In the rows, zero is written as 128.
A state moves one step at a time under one of 6 hidden systems, and each row is a state written as 26 numbers. Each run below is a few steps of one system.
C, path 1, 9 rows:
[[ 75 151 171 119 116 188 124 164 132 157 119 157 159 124 114 142  87 105
   55 143 178 111  95 142 136 146]
 [167 148  59 148 149  79 152 111 145 178 134 104 138 115 136  65  92 129
  137 126 130 133 156 107  62 119]
 [146 108 123 134 106 121  77 102 111  54 119 127  97 170 115 159 148 112
  181 122  80 152 138 163 184  93]
 [ 69 104 197  92 140 153 184 177 147 127 120 166 135 103 138 162 133 158
   72 145 133  96 115 119 140 121]
 [187 179  81 149 122 133 152 140  91 185 155 120 151 112 151  84 132 101
  122  83 192 134 134 114  83 173]
 [128 117 130 186 104 128  62  49 153  80 115  97  98 135 103 112  79 117
  164 173  97 145 122 158 143  85]
 [ 73 120 146  67 167  85 146 197 135 128 122 171 154 165 112 173 149 160
   89 143  82 121 159 106 167  92]
 [188 120  96  96  91 178 200 153 101 139 114 144 109  98 165 105 132 102
  145  62 180 109 108 142  80 189]
 [130 126 157 252 133 130  79  46 145 128 173  64 121  93 134 112 141 125
  123 151 137 151 112 144 143  89]]
C, path 2, 9 rows:
[[170 136 130 211 126 130 116 118  83 126 177 117 116 126 131 131 184  95
  119  86 134 156 141 161 171  98]
 [ 86 163 194 110 115 144 121 120 162  83 109 176 133 132 133 136  40 109
  108 193 140 131 129 128 128  98]
 [170 110  63 144 141 108 177 199  88 184 119 145 156 129 111 106 140 182
  117 117 129 129 167 108 115 110]
 [152 128 118 152  98 171 126  94 148  81 124 121  81 137 146 129 113  38
  133  80 126 127 116 207 135 106]
 [104 135 207 160 162  81 155 121 136 110 160 150 138  96 149 136 128 179
  111 187 119 148 154  81 144  74]
 [162 170  85 100  94 178 123 206  70 144  97 181 163 175 106 134 101 110
  120 105 171 127 144 133 137 158]
 [138  66 103 191 127 134 176  81 184 140 118  91  81  73 127  82  89 116
  113 128 104 110 117 177  90  82]
 [131 187 163 128 162  66  97 135 110  86 185 151 149 173 161 173 173  98
  132 121 113 178 173 112 182  76]
 [132 113 156  90  70 204 173 173 102  97  61 192 122 112 112 121  60 170
  139 170 160  95 118 118 112 159]]
M, path 3:
[[162 133  84 128 130 131 202 152 144 135 102 138 110 115 132  87 102 142
  130 121 118  90 160 118  76 122]
 [127  82 139 121 136 127 136 150 121 145 157 129 157 116 180 171 167 113
  110  88 161 172 101 158 153 103]
 [124 141 135 193 129 126  95  56 163 119 136  74 118 107 128  96 111 142
  146 164 123 120 121 116 105 116]
 [152 164 123 150 126 155 179 194 113 116 111 179 139 147 127 127 105 132
  101 135 139 111 180 129 132  90]
 [105  55 100  83 136 109 139 129 161 181 123 108 156 100 161 135 112 133
  120 113 147 155  81 144  98 125]
 [155 137 124 208 139 125 116  87 126  99 159  80 101 127 134 127 193 129
  147 108 101 118 148 136 149 102]
 [128 159 180 135 106 150 149 138 128 100 115 185 141 113 147 121  41 131
  121 188 169 143 141 115 115 101]
 [127 111  47 110 147 146 156 167 155 198 111  91 164 131 141 118 145 132
  103  79 147  97 118 135  85 148]
 [111  70 167 167 144  83 105  95 124 111 167 116 107 115 125 156 170 127
  120 130  85 172 122 160 187  63]]
P, path 4 (9 x 26):
[[137 124 103 103 150 111 170 145 156 141 129 116 151 122 179 130 141 142
  134 108 140 124 138 108  91 118]
 [142 132 143 154 105 147  85  93 114  93 141 115 121 134 140 142 139 103
  155 119 140 149 110 149 154 124]
 [102 129 151 122 129 103 131 125 114 151 128 145 113 112  73  97 106 146
  102 158 102 113 128 109 125 145]
 [135 132  93 109 135 148 149 178 140 137 110 132 174 148 167 149 130 142
  126 112 159 125 137 121 115 117]
 [134 128 125 149 117 133 111  79 148 102 136 100  94 127 134 121 132  80
  140 104 113 127 114 165 129 121]
 [116 130 159 126 140  86 126 133  93 135 146 144 123 119  90 120 149 170
  126 155 100 133 142  90 148 136]
 [131 132 115  90 106 170 144 161 134 132  97 145 161 132 158 135  92 128
  132 125 178 123 112 126 102 150]
 [120 119 105 182 142 131 111  95 161 143 145  81 123 126 130 121 143  97
  104 105 115 123 120 166 131  97]
 [136 162 153 105 131  84 128 135  91  94 138 168 104 148  98 124 139 133
  146 143  87 132 165  98 151 130]]
W, path 5 (9 x 26):
[[138  82 107 116 100 149 134 131 110 131 107 128 102 121 101 121 133 124
  135 102 114 119 104 160 134 147]
 [111 121 165  99 144  95 126 120 135 112 149 132 141 120 161 154 146 139
  138 134 128 153 121 108 137 118]
 [121 180 130 156 119 149 101 120 127 140 128 123 145 137 113 108  98 114
  110 146 153 118 128 120 119 139]
 [133  87  89 126 131 125 155 144 143 139 107 126 118 130 122 122 121 129
  119 111 103 121 133 157 123  97]
 [136 149 150 100 130 118 139 124 113 103 143 132 118 128 146 136 169 131
  148 109 124 117 132 104 129 156]
 [123 120 145 157 110 135  99 112 111 141 129 124 138 110 107 115 100 147
  128 161 146 144 110 120 132 132]
 [108 127 109 113 139 129 122 146 153 128 122 131 144 156 136 150 124  98
  104 111 119 130 131 156 140  99]
 [137 148 129 115 131 127 167 120 140 126 126 123 116 111 142 103 129 134
  134 120 131  98 134 105  90 152]
 [149 114 123 158 119 115 106 126  89 131 136 127 125 129 106 123 143 147
  141 132 119 151 135 126 153 119]]
P, path 6, 9 rows:
[[125 158 143 178 114 160  86 155  73 159 146 139 159 140  91 133 135 124
   91 133 162 142 124 132 168 136]
 [117 144  92  89 137  96 151 129 173 135 100 147 117 145 116  96  58  95
  114 138  96 114 150 138  87 107]
 [131  91 103 131 138 133 116 138 132 106 122  87 143 146 153 168 203 172
  165 105 110 121 127 123 152 114]
 [133 165 179 107 103 135 133  97  97 116 152 149  90 101 122 106 128  80
  126 107 145 120 104 127 119 191]
 [117 114 115 160 148  96 112 132 134 182 138 116 181 112 132 114  97 171
  110 169 152 164 129 102 115  92]
 [119 160 106 103 106 174 106 158 133  87  88 149 127 188 110 151 108  87
  126 114 116 100 140 161 152 123]
 [132  93 107 125 150  88 168  93 153 145 138  88  92  92 129  96 164 145
  138 106  86 102 124 118  94 138]
 [142 153 168 117 117 129  99 148  73 111 160 154 160 140 157 166 161 128
  144 121 171 172 123 108 165 139]
 [104 133 129 131 108 142 114  92 161 144 102 120 121 109 104  85  45 114
  114 167 136 114 104 136  89 138]]
M, path 7:
[[131 112 162 140 112 155 147 145 122  80 122 164 107 134 136 156 124 110
  120 125 121 133 137 165 166  85]
 [127 147 120 103 138 106 148 103 157 156 136 109 138 100 160  96 102 125
  131 128 154 124 114 100  67 154]
 [128 126 123 177 133 154 114 162 100 138 141 118 152 146 119 156 181 144
  104 110 133 128 135 137 174 109]
 [114 106 138 121 115 105 120  88 158 117 109 135 109 110 115 101  53 122
  134 172 110 144 117 139 107 104]
 [166 157  89 123 139 136 174 167 119 123 128 127 137 147 162 130 175 134
  141  83 136 103 161 113 113 133]
 [ 86  80 184 127 120 137 107 111 136 138 141 125 140  94 138 153 117 131
  103 144 151 158  77 146 150 119]
 [158 178  83 178 133 118 124  99 135 135 130  96 111 139 106  77 123 117
  137 125 108 100 162 116  97 129]
 [117 112 154  97 126 135 147 186 117 108 115 183 157 144 149 172 110 141
  114 143 142 152 139 133 159  86]
 [128  91  91 120 125 126 133  86 157 162 122  70 116  92 136  94 134 136
  145 107 129 109  88 129  79 166]]
F, path 8 (9 x 26):
[[105 103 156 135 129 100 121  82 142 141 141 114 108  91 111 104 109 132
  119 150 113 135 104 127 118 131]
 [117 158 128 113 141 134 138 180 118 128 130 157 147 163 126 152 146 114
   94 112 124 116 151 131 153 115]
 [142 111  98 118 112 147 137 106 149 129 102  97 128 111 150 107 114 147
  163 125 144 111 107 119  83 153]
 [121 121 147 148 138  88  97 111 105 127 161 128 112 135 100 136 158 113
  117 122  94 154 131 143 171 107]
 [119 166 155  84 117 155 158 153 133 116 114 161 138 127 147 128 100 124
  118 136 158 106 128 106 105 158]
 [127  83  80 164 139 122 114 127 138 168 121  83 149 122 116 122 145 166
  127 127 118 130 120 134 126 109]
 [136 170 145 105 111 125 116 109 114  90 139 146  92 148 122 124 129  61
  135  99 112 126 130 150 141 148]
 [109 106 156 113 146 106 162 139 144 135 127 135 149  99 150 134 124 191
  127 165 133 129 129  84 111 114]
 [130 128  92 147 106 177  84 149 102 144 114 115 148 158 103 141 143 109
  119  99 147 124 109 161 154 142]]
W, path 9 (9 x 26):
[[ 98 121 158 105 139  80  89 151  84 205 168 157 188 112 119 135 110 131
   85 146 175 197  98 107 147 139]
 [110 159  50 117 136 135  70  91 207 129  98  67 154 177 143 120  88  87
  143 121 121 113 121 149  90 117]
 [118 126 135 141 161 104 211 153 144 119 119 138  80 116  90 103 163 171
  100 135  49  57 179 105 122 108]
 [160 124 124  89  91 132  99 160  22 156 135 154 143 133  98 132 166 149
  158 101 159 155 104 100 150 210]
 [ 70  67 135 131 135 123  62  71 193 133 123  66 159 116 153 157 113 146
  138 161 132 156  69 145 132 100]
 [ 86 224 146 120 174  93 149 153 160 139 150 153 129 162 104 114 118  80
   54 130  93  91 178 114 126 109]
 [188 109  46 114  91 150 155 156  89 160  76 128 126 122  96  76 107 174
  173 117 138 105 134 108  81 178]
 [103  58 146 137 145 110  98 109 126 103 153  81 122 127 144 186 231 164
  153 104  88 142 103 141 185 106]
 [ 64 201 209  82 127 116 100 107 130 141 146 162 129 119  94 111  75  88
   78 165 145 119 104  98 122 183]]
F, path 10 (9 x 26):
[[107 137 182 157 136 110 130  94 131 123 149 117 113  93 113 110 136 162
  121 164 116 116 123  93 128 135]
 [132 128 104 112 118 150 141 192  96 153 112 167 146 151 105 137 122 121
   97 109 138 124 138 145 144 127]
 [127 121  99 123 130 121 121  81 180 128 120  84 127 119 160 108 106 111
  152 122 132 125 110 135  84 127]
 [127 138 162 143 137 103 119 129  97  94 151 142 106 140 106 144 175 136
  130 130  88 129 153 119 175 111]
 [127 121 142  93 101 168 153 153 120 140 108 153 146 107 148 126  94 135
  123 130 179 124 100 121 103 162]
 [123 122  86 174 153 102  94 107 147 170 145  80 148 136 116 114 138 126
  110 122 113 139 130 138 128 101]
 [138 173 149  89 111 127 140 125 117  69 116 164  83 151 116 122 118  94
  147 120  97 103 150 127 131 145]
 [108  60 144 123 136 127 150 141 142 146 121 121 155  93 155 149 132 188
  124 150 146 141 105 116 126 105]
 [143 173 106 158 117 158  87 128 103 142 145 111 141 155 121 127 150  79
  114  87 155 127 120 152 143 152]]
Y, path 11:
[[188 134 103 199 158  89 171 103 138 126 162  87 131  98 185 102 169 170
  166 123 131 139 168  93  93  86]
 [125 144 179 134  85 149 104 124 109  64  95 196 106 144  92 126  34 113
  135 194 120 148 141 145 159  91]
 [ 89  62 115 106 136 189 175 183 165 176 111 118 158 109 161 165 145 124
   67  83 167 104  81 171 122 126]
 [202 200  70 201 142 111 125 107 117 124 166  92 132 151 162  99 165  97
  158  86 140 138 178 121 109 108]
 [115  72 165 121 100 107 131  80 151  65  90 158  68 109  96 110  49 139
  156 192  67 140 127 152 135  80]
 [ 87 117 170 133 143 194 175 222 118 157 132 159 175 126 146 186 168 151
   44 113 172 105 121 135 164 113]
 [215 180  53 154 101 159 131  93 126 124 131  87 128 131 187  88 127  78
  187  70 186 130 131 137  67 165]
 [106  62 132 164 141  44  96  79 155 123 132 132 100 119  84 108  66 133
  124 188  53 182 140 159 155  27]
 [ 77 164 190  83 137 202 198 217 146  77 103 182 131 155 144 190 164 132
   72 118 125  50 149 125 159 125]]
Y, path 12 (9 x 26):
[[ 84 147 120 133 139 167 138 157 184  99  84 134 136 167 113 146  98 127
   93 152 100  76 152 146 135  83]
 [165 108 114 176 109 181 177 143  98 138 131 114  92 100 117 111 179 125
  114  75 134  88 122 156 129 151]
 [170 118 153 154 125  84 125  84 115 102 169 135 122 101 185 127 118 110
  169 131 151 200 133 132 129  85]
 [ 86 134 139 111 133 145 139 160 181 113  85 161 160 148 133 142  46 142
  101 186 131 118 142 127 119  75]
 [137 125  79 157 113 203 147 172 117 153 109 111 126 146 107 130 167 107
   93  68 138  76 122 174 138 147]
 [178 112 130 172 133  82 139  57 129 103 176  96  87  92 174 108 162 102
  171  99 117 162 132 142 117 103]
 [104 132 180 121 132 108 149 149 143  94 109 186 141 127 129 137  56 164
  118 209 119 145 159 105 136  62]
 [116 125 100 121  95 239 140 197 122 145  83 135 158 150 123 155 129 115
   89  93 176  82 100 166 134 158]
 [178 119  77 190 143  93 124  65 141 153 180  58 109 103 168  96 173  82
  147  68 130 154 123 159 102 115]]

Which system made each run below?
path 13:
[[115 126 125 101 133 116 157 108 156 119 107 112 100 112 116 100 126 153
  142 138  93  84 129 101  92 152]
 [133 129 126 140 134 106 107 158  75 149 143 138 149 141  97 135 163 162
  125 131 121 145 143 104 162 130]]
 | W
path 14 (2 x 26):
[[143 189 148 134 134 136 145 152 108 119 139 142 156 133 152 128 143 157
  136 139 159 116 154  76 117 145]
 [137 117 106 147  93 156 107 125 102 148 104 135 112 126  73  96  89 117
  120 132 127 123 113 155 130 147]]
 | C
path 15 (2 x 26):
[[143 149  80 181 132 134 103 156 103 167 131 122 154 156  96 116 129 120
   99 117 134 134 149 144 144 105]
 [109  83 123  94 129 101 129 124 167  99  97 141 127 138 137 144  84 142
  147 159  95 147 131 139 131  75]]
 | M
path 16:
[[110 127 106 132 135 102 101 120 138 165 133 128 139 138 104 113  90  92
   95 130 121 149 122 155 130 106]
 [109 150 116 101 144 114 120 139 146 101 110 124 132 165 119 139 144 147
  141 136  88 101 153 105 133 121]]
 | P
path 17, 2 rows:
[[122 199 117 144 138 158 127 138 155 128 124 111 160 150 148 122 124 124
  116 133 158  93 146 102 102 137]
 [ 94  83 135 125 139 117 141 164 121 168 124 145 141 118  95 136 128 155
   80 140 113 131 119 137 151 107]]
 | M
path 18, 2 rows:
[[116 112 115 117 114 150 130 109 153 121  91  98 127 115 123 111 116 175
  159 151 125  92 108 102  95 158]
 [112 127 114 124 146 100  99 124 113 158 153 101 127 142 102 132 188 114
  110  90 100 124 118 133 151 151]]
 | C
path 19 (2 x 26):
[[171 154  60  89 126  75 123  76 166 104 117 110 109 148 163  87  84  80
  194 109 107 146 147 132  69 122]
 [132 133 163 186 121 165 152 149 112  59 103 136 102 139  99 142 160 204
  144 169  84  78 173 103 167  93]]
 | W
path 20:
[[156 139 165 154 124 135 171 133  92 108 156 145  97 103 139 123 175 127
  126 101 132 117 141 122 139 138]
 [133 103 159 130 114 114 135 119 122 133 134 155 137  96 148 121  75 133
  127 160 157 171 114 129 122 103]]
 | P
path 21 (2 x 26):
[[109 114 164 134  98 121 111  90 132  79  88 156  81 121  68  98  46 147
  146 205  78 124 133 130 134 107]
 [101  95 153 155 142 181 182 188 159 129 129 149 148 122 166 178 141 112
   56 104 149 117 126 180 159  62]]
 | F
path 22, 2 rows:
[[117 167 122  85 115 129  74 138 102 108 125 145 129 183 101 150 136  78
  134 103 114 133 125 144 164 153]
 [ 94 112 159 103 145 120 171 111 169 139 124 110 118  82 142 111 126 164
  116 147 122  93 109  95  87 148]]
 | F
path 23, 2 rows:
[[165 136  98  98  95 154 154 154 107 138 108 165 128 129 136 109  84  90
  132 101 167 135 124 150 102 152]
 [ 90  89 123 149 159  96 102  93 178 143 144  83 136 124 137 142 142 123
  108 130  99 141 112 152 140  80]]
 | P
path 24:
[[170 220 113 153 110 160 135 124 121 103 120 134 132 146 143  96 100 110
  148 134 163 104 162 102  93 149]
 [120  41 108 126 107 112 112 108 126 150 109 128 104 109  88 115  90 123
  125 135  99 160  96 176 140 104]]
 | Y
path 25, 2 rows:
[[178 143  94 160 100 162 132 144  82 162 122 121 153 113 128  96 123 153
  146 121 183 129 123 109 100 167]
 [ 79 113 127 125 135 149 106 137 175 117 114 127 137 160 127 164 112  81
   83 119 110 125 117 185 160  78]]
 | M
path 26 (2 x 26):
[[ 91 115 170 172 116 141  82  75 152 102 122 105 110 115  98 125  99 138
  123 178 107 125 108 139 149 106]
 [139 152 142 145 135 154 198 184 115 132 140 168 121 123 136 131 145 104
   74  97 139 101 156 147 135 110]]
 | F
path 27, 2 rows:
[[165  77 127 144 108 105 132 117  77 140 150 141 107  99 123 118 139 124
  142 107 130 175 114 153 147 121]
 [103 184 161 113 132 117 100 122 141 120 142 149 160 142 148 135  82  98
  111 157 160 149 130 114 124 119]]
 | F
path 28:
[[ 89 120 148 140 136 159 135 133 169 142 122 111 157 111 147 140 115 144
   96 146 154 113 105 125 117 117]
 [144 159 101 133 146  91 141 126 122 157 156 127 122 132 126 102 137  85
  107  94 119 132 146 136 114 126]]
 | W
path 29 (2 x 26):
[[ 75 147 205 116 142  97 110 107 135 121 144 139 136 108 112 130 114 163
  111 188 118 129 120  80 137 135]
 [169 136  65 139  96 157 127 158  78 159  98 135 125 142  76  90 121 136
  137 107 134 108 139 133 118 166]]
 | M
path 30 (2 x 26):
[[125 107 116 204 121 197 111 112 167  92 120  78 129 139 159 162 157 114
  125 108 133 113 118 182 155  75]
 [120 148 196  97 132 102 204 125 125 118 155 187  71  87 129 104 113  75
   87 114 116 115 134 136 115 141]]
 | W
path 31 (2 x 26):
[[121 106 119 111 132 137 166 158 129 165 117 128 148 104 136 118 129 163
  112 125 147 111 116 107 100 147]
 [132 126  81 126 129 111  81 114 126 143 131 100 135 156 114 126 141 101
  138  99 113 142 121 149 137 130]]
 | F
path 32 (2 x 26):
[[150  87 105 139 104 166 133 139  98 148 142 120 110 122 128 140 171  75
  108  50 146 135  94 195 152 144]
 [ 98 167 191 157 148 114 128  65 188 100 156 107 130  97 178 120  96 119
  121 172 145 131 121 106 101  99]]
 | C
path 33, 2 rows:
[[120 131 151 144 139  82  55  98 112 118 165 118 151 145 134 153 140 125
  143 146 126 188 126 120 170  97]
 [ 82 167 134 114 118 182 125 139 175 118  84 138 132 150 107 123  67 101
   90 153 132  76 123 143 112 132]]
 | W
path 34:
[[109 149 142 153 153 133 140 118 149 129 149  93 127 119 136 128 180 137
  109 114 118  89 130 111 124 136]
 [127 160 149  92 109 107  95 110  93 127 138 149 124 132 108 113 108 106
  142 135 135 145 115 109 128 172]]
 | C
path 35:
[[ 91 150 144 151 155 136 116  98 174  88 137  77 105 148 126 145 190 124
  120 116  76  74 136 128 145 119]
 [159 138 166 145 116 122 193 130  80 133 141 160  91  75 110  82 131 163
  133 137 133 111 141  91 107 164]]
 | Y
path 36:
[[ 83 106 144  79 116 125  91 122 163  56  74 145 120 171 105 162  86 153
  161 183  72 121 134 131 156  92]
 [131 108 122 135 124 191 194 157 121 149 115  99 110  91 127 120 196 171
  115  85 136  50 110 113 103 190]]
 | P
path 37:
[[187 144 104 126 134 110 168 116 107 146 154 101 138  96 184 102 174 154
  174  91 168 132 131  82  75 173]
 [109 138 153 177  93 175  35  77 114  92 122  98 116 146  84 138 125 118
  142 153 123 124  98 150 173 141]]
 | C
path 38:
[[152 151 130 139  99 145 141  97 147  37  84 141  71 148 110 106  87 129
  179 159  78  91 163 132 121 106]
 [112  69 158 135 141 106 157 186  78 165 154 169 136 112 103 157 171 153
   74 116 116 156 127 143 184  96]]
 | C
path 39, 2 rows:
[[122 128 130 165 127 131 135 124 128 167 139 128 127 104 107  99  99 108
   86 132 141 128 119 146 120 120]
 [147 125  93  94 128 106 131 133 133 108 116 137 121 154 141 132 124 105
  154 105 107 139 144 142 125 112]]
 | W
